One vector is turned by the same rotation once a step. Each row is the vector after some number of steps, and that number follows the row.
The counts run from 0 to 482.
[ -5 -13 -12   8   1  10 -14   2  12  13  -1   5  19 -13   6  11  15  -1
 -13  -3 -15  11  19   8   4  -5 -16  -3   8 -13   7  19  -3  24  30 -14
   8   1 -13  30 -24   7   0  -3  -3   8  24   5 -34  -8 -16 -13 -12   2
   5   8  16  10  -7  -9 -13  -7  12   3   9 -11  14  -5 -12 -31 -24 -17
  17]  183
[ 12   1   7   2  11   5 -18 -22   0  39  10  -1  -1  -2  -4  11  12  -4
  23  22 -25  -9  -8  -2   1  10   7   3  11 -18  -9 -20 -32   2  18  -3
   0  -6   8   1  14  12   9 -12   3 -12  12  18   4 -19   7  30   7  27
 -20  17  -3  -5  22 -12  -6  -1  -6  11   8 -17   1   6   7 -23 -13  -3
   8]  482
[  8   5  10   9   4 -22   1   4  -5  24 -14   1  -6  -6  13   6  -7  23
 -12  -8   6  -6   7 -16 -11  -4 -14  -9  -8 -13 -16  10 -27  -7  35  -7
   7 -33  -8   7   8 -11 -13 -18 -14   3  27   7   8 -28 -13  10   6   9
  -7  19  13  -3   0 -13  -4  -9  26   9   2  -9  15   1 -15  17 -13   1
  27]  44
[ 16  -3   4   5   8 -16  -7   4 -16   6  -1  -6   6   0  15  -7  14   7
 -15 -14  -5   5  14   6 -11  -1  -5  -3   8  11   7  26   2  15   8 -24
  21 -14 -15  -5   5 -24  -8 -10  -8   0   3   3  -3  -5  -5  -2  -8  20
  15   5 -10  -6 -29  -5  -3   1  31 -28  -4   6   8   8  -2 -19 -19 -31
  32]  392
[ 34 -23  12  -4  11   7 -13  -6  -1  22  14  10  -5   1 -16 -13   0  16
  -6  -3   9   4   8 -14   2 -11  11   0  28 -16  16   7  -6  -7  17 -26
   1  -4  11 -13   8  -8 -11 -19 -18  -2  15 -12 -16  -3  -5  19 -18  -1
  -5   3  -8   1  -6  -1  -2  20   7  -6   6  22  -2   7  26 -21 -16   6
  25]  332
[  8 -10  14 -15   8 -17 -10  10  10   4   6  12   2  20  -6 -20   3   3
 -15 -35  17  -8  -5 -13   4   9   7 -20  15 -13   8  17 -16 -11   4 -11
  12 -27  -6  -7  21 -10 -20 -11 -16  11  26   0   8 -11  13 -11  -2   8
 -16  -2  -1  -3   2 -20 -15  10  16  -7 -13  -5  14  10   1   9   0  23
  29]  54
[-10 -29   3  18   8   3  -6 -12  18   6  10   1  26  -1   7   3  19  -4
   2  12 -18   0   6  14  10  -2  -7  -6  -3  -9   9  26 -14   2  14  -8
  28  -2 -18   0 -21  -6 -12 -26  25  26  21   5  -7 -18   6  -5   2  -3
  -7  -6   7   1  -9 -23 -28  -5 -13  -4  -3  -9   6  -6  -3 -16 -24  -6
  13]  191
[  7 -17  -1  26  26 -11  -8  -8   1   3  -2  -6  -5   3   5  -7  18  -6
 -10   0  -6  -9  19   2 -21  21   9 -24  -5   7   8  19 -13 -18  15 -16
  20  -2 -10   6 -17  -6   3 -24   5  28  22  24  -5   0   3 -13   4  24
  -2  13  -7   2 -21 -14 -14   3  15 -28 -10  -9   5   5  -9 -11 -13 -12
  11]  403
[ 13  -1 -13   8   4 -14  -9   8 -11   8   2   0   3 -10   2  -2  12  -5
 -11 -21 -11  13  18  13 -12   4 -11  -9   2  17  10  10  -4  21  15 -16
  17  -5 -18  -2  15 -11   2   1 -16  10   7   5  -5 -17  -7 -13 -11  25
  24  26   8 -10 -18 -10  -2   5  31 -22   9  -3   3   9 -14 -20 -15 -32
  21]  394
[ -5  -9  18   6  21 -17  -1   9   5  18  18   8  26   0   0  11  23  -8
  -5  -6  -7 -16   5 -10  20   0  -8  -7 -22   8  11 -15 -28  14   8  11
  -1 -10 -26  14   6 -10  14  -8 -11  11  -2  32  -2 -21  -5 -13   4   7
  12  17  22  -6  10  -9 -21  16 -11  -2 -11 -13  12   5 -24   0  -4   5
   9]  428
[  6  -7  12   0  11 -16 -21  -4  11  16  19   0  25  22  11  -2  20 -10
   6 -10  -7  -3 -10   0   1   6  20   1  -3 -22   2  14 -17  -6  17   2
  23 -13 -13 -21  -6  -6   7 -15   1  16  19  10   7   3   5  -2  19  -3
   1  -3  10 -17   2   4 -19  18  -7  -6  -2  -3   0  27  10 -17 -43   7
  13]  207
[ 12   8  -7  -2  30  17 -11  -1   6  12  -8  14 -10 -14 -11 -20  14  -6
  -1 -11   3  13  19  14 -14  19 -23 -32   8   8  11   0   5   4 -12  -1
   1  20   5  -5   6  -8  10   7 -17   3  22  11  -5 -14  18 -26  -9   1
  -5  16 -15 -12   3 -17 -12  20  10 -10 -14   2   7   4  23 -32 -21   3
   6]  128
[ 24  -8   7 -19   8  19   3   4  -3   4  -7  28  -2 -11  -3 -16  -1  21
  11  22  21  10  17 -19  -8  -5  -6  -9  12   1   4  -1 -14  -9  14 -13
   9  -1  -8 -21   4 -10 -11 -19 -22  21  28  -4   5 -23  16   7 -11 -20
 -14  14   7  -6   2 -23 -13   6   4  -4   0   6  10 -19  14  -8 -16  19
  10]  324
[ -1  -6   2  22   7  -7 -14  -5  14  23   2   1  19  -6  12  13  17  -3
  -1 -14 -19   8   0  12   2  -1   0  -5 -11 -16   6  30 -12  14  26  -4
  24  -5  -4  -3 -11  -4   3  -4  13   4  18   4 -18  -9 -17  -4  14   2
   3   8  21 -16  -8  -2 -11   7   2   6   4  -3  -3  11  -1 -30 -46 -11
  18]  195
[  4 -21  13  17   5 -29   1  10  14  13  -5  -5  11  10  -6  11   5   2
 -14   9  -6 -31   4  -6  -9 -15  -7 -24  -9 -17  -9  -2 -23  -5  19   6
   2   2 -11  18  -4  -5  -3 -35   6  21  23   6   1  -8   6  -4  -5  -5
  -1  -6 -24  18   5 -19  -9   9 -17  -5  -6  -9  25   8  -7  27  -4   1
  17]  25
[ 20   9  12 -23 -11 -28   0   0  -9  14   2   8   8   2   4  -5  -8  19
  -7 -22   8  -5   5 -11  -1  -2 -11 -15  20  -8  -3  12 -20   8  23  -8
   5 -36 -21   4  28 -17 -17 -18 -20 -10   6   1  18 -19 -11   1  -6   2
  -9   5   5  -6  -4 -15  -4   1  32   2  12  -1  16   1   1   3 -10  -4
  19]  47
[ 14   0  13 -19  -8 -12  -8 -15  -2  20  10  -7  25  12  10   7  19  -5
   0  13  -3   0   3 -17  -7  -3  19   6  19 -14   1   7 -14   9  35  -8
  16 -18 -24  -3  -4  -7  17 -21 -10  -3   5  20   4  13  -8   8   5   4
   1  -2   8  -1   5  12 -14   0  14 -16  15   0   9   4  12 -12 -39  -8
   7]  212
[  1  -2  17 -15  39   1 -18  -4   0   7  -1  11  17  -6  15 -16  11   0
  -7 -30  19   1   2 -11  13  10  -3 -12   9  -2   4   6  -4   7  -2  -1
   6 -19 -16  -1   9  -6   0  -3 -20  -4  23  23   6  -1  15 -25  15  13
 -11  -1   4   4   6  -2 -26  15  15   7 -22 -23  17  15   5  -2 -16  19
  12]  446
[  8 -12   4  23  17   5 -11  -2  -8  40  18 -10   4   1  -7  10  14   1
   2  30 -26  -5  14   9  11  -5 -19  12 -19  -7   3 -20 -19   1  24 -13
  -7   6   7   6 -13  -7   1  -9  -4   9   2   7 -14 -23  -3  14  -1  13
   6  16 -15 -13  -5 -12  -4  10  -6  -1  -7   8   6  20  -4 -29  -8  -9
  20]  150
[ 10  -3  12  -7  -3  -5  -7 -17   2  21   7  -9  16   9  14  11  18  -2
  -1  20  -6   0   7 -19  -9   2  22   8  11 -17  -1   7 -19   1  43 -11
  16 -18 -21  -3 -11  -2  16 -22  -5   4  15  23  -1   9 -10  11  10   9
   0   5   9   1   4   9 -15  -5  12 -14  15  -4   8   4   7  -9 -39  -9
   6]  211
[ 23  -8  21  -9  -6 -26  12 -19  14  22  12  16  13  -6 -20   2  13   4
   4  -5  -4  -9  -1  -7  -2   5   5 -20  18  12  10   8 -31  -8  -4   2
  -1  10 -14   6  23 -10  -5 -23   8 -10 -10  23  -5 -20   5  12 -17  21
 -14   3  -5  -6   5 -21  -3  10  -2 -13   3  13   9 -35  -2 -10  -1   0
   2]  79
[  1  -6  14   5   0 -29   2  20   8  12  -2  10  12   6  -8  12   4   9
  -6  -3  -4 -15   1  -7  -3 -11 -27 -17 -15  -2  -9  -6 -33   1  13  15
   4 -17 -28   6  14  -9 -10 -15  -9  21  15   3  13 -38   6  -2  -5  -5
  -3  17  12  -3  13 -24 -15  -1  -7   9   2 -11  20   0 -23  24   1   6
  14]  37
[ 15 -17  -7   5   2 -14  -7  -6  -6  -6  13  -4   8   1  -9  -9  20  -1
 -10   3  -8   0  17   2  -9  13 -11 -16  18  33  21   5 -15   6   8 -14
  22  -6 -29  -1   4 -11  -5 -20 -12  26   1  12   0 -13   6 -13 -15  16
   6  12  -4   3 -12 -26 -17  -2  20 -32  10  -8   3  -9 -12 -10  -2 -27
   5]  397
[ -2  15  16  -9   5 -14   8 -11   9  16 -13   4  -7  14  15  -8   2   2
   6 -10  -2 -24  -4  -9 -13   0  -5 -22  13 -25 -12  24 -14  14   2   3
   9 -15  -2  -1  19 -15  11 -10   4 -21  35   6  22  -1  13 -16  13   2
 -13  -2 -13   5   1  -5  -5 -11   1  -4 -12 -14  20  24  15 -14 -26  -2
  17]  253
[  9  -4  28  -1   4 -35  -2  12   1  14  -5   6  16  14  10  -5   4  18
  -8 -15   4 -16  -5 -11   2  -8 -16 -14  -8  -7  -9  14 -21 -12   3   6
   9 -31 -18  -6  10 -24 -22 -24  -1   9  17   1  15 -20   6   4   7  -8
 -16  -9 -10  -6  -2 -15 -11   6   1   5 -19  -7  18  11  -4  19 -12  11
  26]  40
[ -8  -7   3  -1  42  20 -10 -14   1  10 -10   8   3 -15  25  -8   1  -4
  -5 -24  16   2  13  -8   5   8   0 -10   3 -13  -2  -2  -9   9  20  -5
   7 -10 -10   6   7   9   3  -4 -15   0  35  22  10 -13  11 -17  17  27
 -11  15  17  11   7  -4 -22   3  16  13 -11 -30  17   9   2   0 -12  10
  10]  448
[ 26 -17  -4  -4   5 -22 -22   8   3 -11   3  -3  13  12  -9  -2   8  -6
   2 -12   2  -5   0  10 -16   2   0 -31  13  -1  -2 -10  -7  12   9   5
  20  10 -10 -19  22   9   6 -18 -18  35  17   1  14  -4  18  -7  -1  -5
  16  -1 -24  -5   1 -14  -8  29   4 -14   5 -17   8  18   4   8 -22 -11
   8]  8
[  9  -9   9 -11  26 -12 -11 -13  -6  14  22   3  23  -9   5  -1   6   3
  -6 -30   5  -5  -1 -10  24   4 -10  -1   8   7  10 -16 -16  21  10   9
  -1 -28 -28   9  27  -6   0  -4 -23 -11  -2  16   6 -15  -7  -5   6  18
   7  15  16  -4   9   0 -14  17  15  13   1 -21   9  13  -6  -8  -6  -6
  13]  440
[ 30 -18   2 -14   0 -22 -15   6  -1 -15   0  -4  12   9  -9  -1  12  -2
   1   0   3  -6   0   3 -17   0   0 -29  22   5  -2  -1  -9  14  11   2
  25   4 -15 -19  19   5   5 -25 -20  32  12   0  12   1  19  -8  -5 -13
  11  -4 -29   3  -3 -17  -9  21  10 -21   7 -12  10   5   7   8 -21 -11
   1]  7
[ 31 -11   6  -6   9  11 -17  11   5  24   4  15  -4  -7 -23  -5   4   2
 -11 -12  10  12   8 -13  -1  -9   2  -6  19 -15  16   5  -2   6  22 -21
  -3  10  15  -9  11  -1   4   5 -31  -3  21 -14 -23  -8  -6   6 -20  -2
   6  19   7  -3   5   1   0  26  10  -1  11  23  -2   8  13 -18 -18   6
  26]  334
[  2  15  20 -10  13   1 -21   3  13  28 -12  15   7 -10  -7   6  24 -12
  14   8 -13   7 -10  -4   3  12 -17 -18   0  -2   9   8 -23  20  -1   7
  10  12   7  -3  17  11  15  13  -2  -9  14  31  -9 -18  11  -4  10  12
 -19  17   7 -12  22 -21 -20  14 -12   9 -10  -6   2  -9   1 -13 -28  12
  -8]  474
[ 17   0   1 -15   9  10  -9   8 -20  11  -1   4  31  -2   7  -4  23   6
   5  35  -5  11  24   4   7   0 -29  10  -4  11  -2 -20 -14  -1  10  -6
  -5   2 -19  -7 -21  -6  -6 -16 -21  29  -1  17  -1 -15  20   3  -3  -3
  -7   3 -14 -14 -11 -21 -18   8   9 -11 -15  -6  21   1  -8 -12  -9  -4
   0]  158
[ 10   2  20 -12  25  14   8   9   4  21  -3  27  -2   2   0  -5  16   2
  -3  17  10 -10  15 -25  -9   3  12   1  -1   2  -2 -16 -13 -16 -10  -2
 -12  -4 -11   7  -1 -20   5 -16 -14  -5  17  28  -6 -17  19   8 -18   4
 -11  10   6   5  24 -12 -10  -7  -6 -18 -18   4  26 -17   5  -4   2  23
  23]  98
[ 11   0   9   5  -4 -12  13 -14  16  30  -1  13   0 -12  -9  12   2 -12
   3 -27  -7   1   0   6 -11   0   8 -19   0  -8   3   4 -26  10  18   0
  -4  22   7   5  32   2  -3  -7   5 -12  -2  18   6 -30  -4  10  -8  40
  -1  20  11 -12   4 -16   3  11   7  -2  12  13  12 -24  -8 -14  -7 -13
   9]  76
[ -4  -9  12  11  14  -5   6   6  22  20 -16  17  -8   2  -7   2  10 -15
 -12 -25   1  -5   7  -7 -11   4  12 -22  -4 -14   7  21 -25  -4  12 -11
  10  19  17   1   9   8  -8  -6   7  11  23  20  -7 -24  12  -7  -5  35
 -15  12  11  -1   3 -22 -12  11   4 -12 -12   7  12 -21 -16  12  -2  11
  16]  70
[ 35  10   5   0  -5 -17 -11   2  -7  22  -2   5  21 -16  -5   2  17  12
 -10  22 -10   5  17  -1 -30  -9 -17  -3   2   4  -8   8 -13 -16   7  -5
 -13  -5 -22  13 -16 -25   7 -20  -9  -7   9   8 -10   0  -5  12 -26  -5
  -7  21  -3   5   5  -5   1  -2   9 -11   9  22  16  -2  14 -16 -18 -18
  11]  364
[  0 -13  13  -4  24  -8 -18   1  18  11   9  -2  25  27   7   4  21 -25
 -16 -20   0  -6  -2  -9   1 -15  15   7   1 -26  -3   0  -9   9  15   8
   9   2 -11 -14   3   6  17  -3  -5  12  20  13   0   4  17  -4   9  16
  13  -1   8   5  17   9 -16  15  -6 -12 -10 -13  16  27   1  10 -27   7
  24]  221
[  5  -2  10 -13  37  22   0   3  -6  13 -12  18  -4  -7  11 -16  14   5
  -8 -17  13  15  16  -3  -5  -3 -17  -3   2  11   8  -1  10  11 -22  -4
   5  11  -1 -20  20 -23  -7   6 -16  -5  15  11  -1 -25  25  -7 -13   9
   5   5 -12  -4   4 -13  -8  10   5 -19 -27   1  16  -9  15 -12 -13   4
  30]  114
[ 32  -2  10  -7  -5  -6  -8   2   2  13  -8   7  25 -18 -16   3  18   4
 -11  18  -4  15  19  -1 -24 -16 -22  -7  12   8   5  12 -10   3   6  -5
  -7  30 -10  -5  -6 -11   4 -17  -9   2  -1   4 -18  -4  10   8 -29   3
  -4  12 -16   5   1 -14  -6  16   1 -19   6  32  13 -24  12   0 -17 -17
   1]  351
[ 22  -5  -2   6  -2 -27  -9   7   7  14  -9  -7  -2 -10  -8  19   3  -2
 -11  -1  -9 -15  10  -6 -25  -7  -4 -32   5 -13  -9  -3 -14  15  39   3
   2   5  -6  24   7  12  21 -14 -19  11  22  14 -12   4 -17  -6  -8   0
  13  13 -10  14   3  -3   4  13  14  -4  17  -5  14   3  -8   7 -20 -20
   6]  17
[ 16 -17   7  15  14  11   7  -1   5  28   1  23  -6 -15   1   1  -9  26
  13 -10   1  -7   3  -2   7 -19  -9  -4 -13 -20 -10  -7 -18  -3  14   2
  -3  -1   8 -11  19 -12 -20 -13   2   4  22 -17  -5 -40  -1  21  -3  -3
   0  25  14 -11  -2 -16   6  12 -12  21   1   0   6   3  -1 -24 -13   5
  24]  315
[ 11 -11   5  21  17 -18  -6 -14  -4   4  -2  -8   0  -2  10 -10  15   0
  -8  -2  -3 -11  15   2 -18  17  14 -23   1   6   6  26 -11 -18  13 -18
  18  -3 -11   8 -14 -13   3 -28   6  19  16  23   0   7  -1 -12   4  22
  -4   3 -16   4 -25 -10 -14   5  20 -29  -9  -2  10   4  -1 -14 -16 -16
  12]  404
[ 28 -10   8 -20   5  17   1   2  -5   0  -2  31   5  -6   0 -21  -1  20
  13  12  22   9  10 -11  -4  -7  -3 -10  19  -4   2   3 -10  -7   8 -15
   9  -1  -5 -27   8 -13 -13 -21 -21  17  23 -13   9 -18  20   6 -10 -17
 -16   5  -1 -10  -1 -23 -15  11   4  -6  -1   8   9 -11  21 -10 -16  19
   9]  325
[-20  -4  13   2  24  22  -1 -11  17  18 -17   4   2 -20  12   3   7 -16
  -4   2  -5   1   9  -2   7   5 -11 -18   6 -12   6  19 -17  21  17 -10
  20  16   5   7   7  11   5  -1   5  -5  31  22  -1 -20  17 -20   6  28
 -24   4   3  13  12 -23 -29  -5  -2   5 -12 -12  16 -10   2   0 -14   7
   0]  462
[  4 -25  -2   9  15   5 -17 -10   5   9  11  -2  25   4  14  -9  12   8
 -14  -7  -7  -1  15  15  15  -7   0   1  14 -18   4  20   5   1  10 -18
   9 -10 -10  18 -24  -5 -20 -21   8   9  18  -1 -23   5   2  -1  -8   1
  -5 -18 -11  11 -18  -8 -16   1   5  -2  -4 -13  17  17   5 -30 -17 -11
  29]  179
[ 21 -20  -6   7  19  24 -11  -1   2  14   8  18  -8  -5  -9 -12  -9   5
   9  -9  14   6   9   3  -5  -5   7  -6   3 -24   5  -8  -8  -8  23 -13
  -1   9  12 -25  17  -4 -14 -13 -17  22  32 -21  12 -29  12  12  -5   5
   0  21   8 -12   5 -11 -10  16   0   6   5   8   5  11  12 -17 -10  12
  21]  328
[  4  -4   7   6  10 -11 -24  -5  13  20  12  -2  20  17   9   3  20 -11
   6 -12  -6   1  -7   1  -6   5  22   3  -7 -23   0  12 -19  -2  26   2
  20 -13  -8 -16  -5   0  13  -9   0  14  25  12   5   0  -5  -1  22   6
   5   9  17 -14   7   8 -16  13   0  -2  -1  -6  -1  27   5 -16 -43   4
  16]  208
[  3  -1 -10  12  30  29  -4 -13   0  13  -9   6 -16 -20  -5 -13   4  -6
   5  14  -1   3  29  16 -20  17 -19 -28   2   2   3  -7  -5  -5   4  -6
  -2  25   6   0   0  -4   6  -9  -9  17  27  12   7 -19  18 -16  -2   9
  -6  22 -17  -7   7 -21 -13  10   3 -12  -7   1   8  -2  17 -29 -10  -2
   2]  130
[ 19  -3   1 -11  16   0 -17   5 -19  10  11   8  39   9  12 -14  20   3
   2   8  -1   9  14  18  11  -6 -22  12  -5  -2  -8 -15  -5   3   3   0
  -9   0 -13 -13 -10  -7 -16 -17 -20  23  -4   5  12 -14  22   2   2   1
   0  -6 -19 -21 -11 -15 -15  24  10  -6 -19  -9  21  20   2 -20 -11  -3
  10]  160
[  3 -18  -2   6  11   1 -20  -5   5  10  10  -3  25   0  12  -6  13   4
 -14 -20  -7   0   9  15  14  -8  -2   0  10 -22   5  25   8  12  12 -15
   5 -12  -8  20 -19  -4 -13 -11   1   0  15  -4 -26   3  -8  -6  -7   1
   0 -15  -7   8 -18  -1 -10   9  11   0  -5 -10  15  18   8 -37 -27 -11
  33]  180
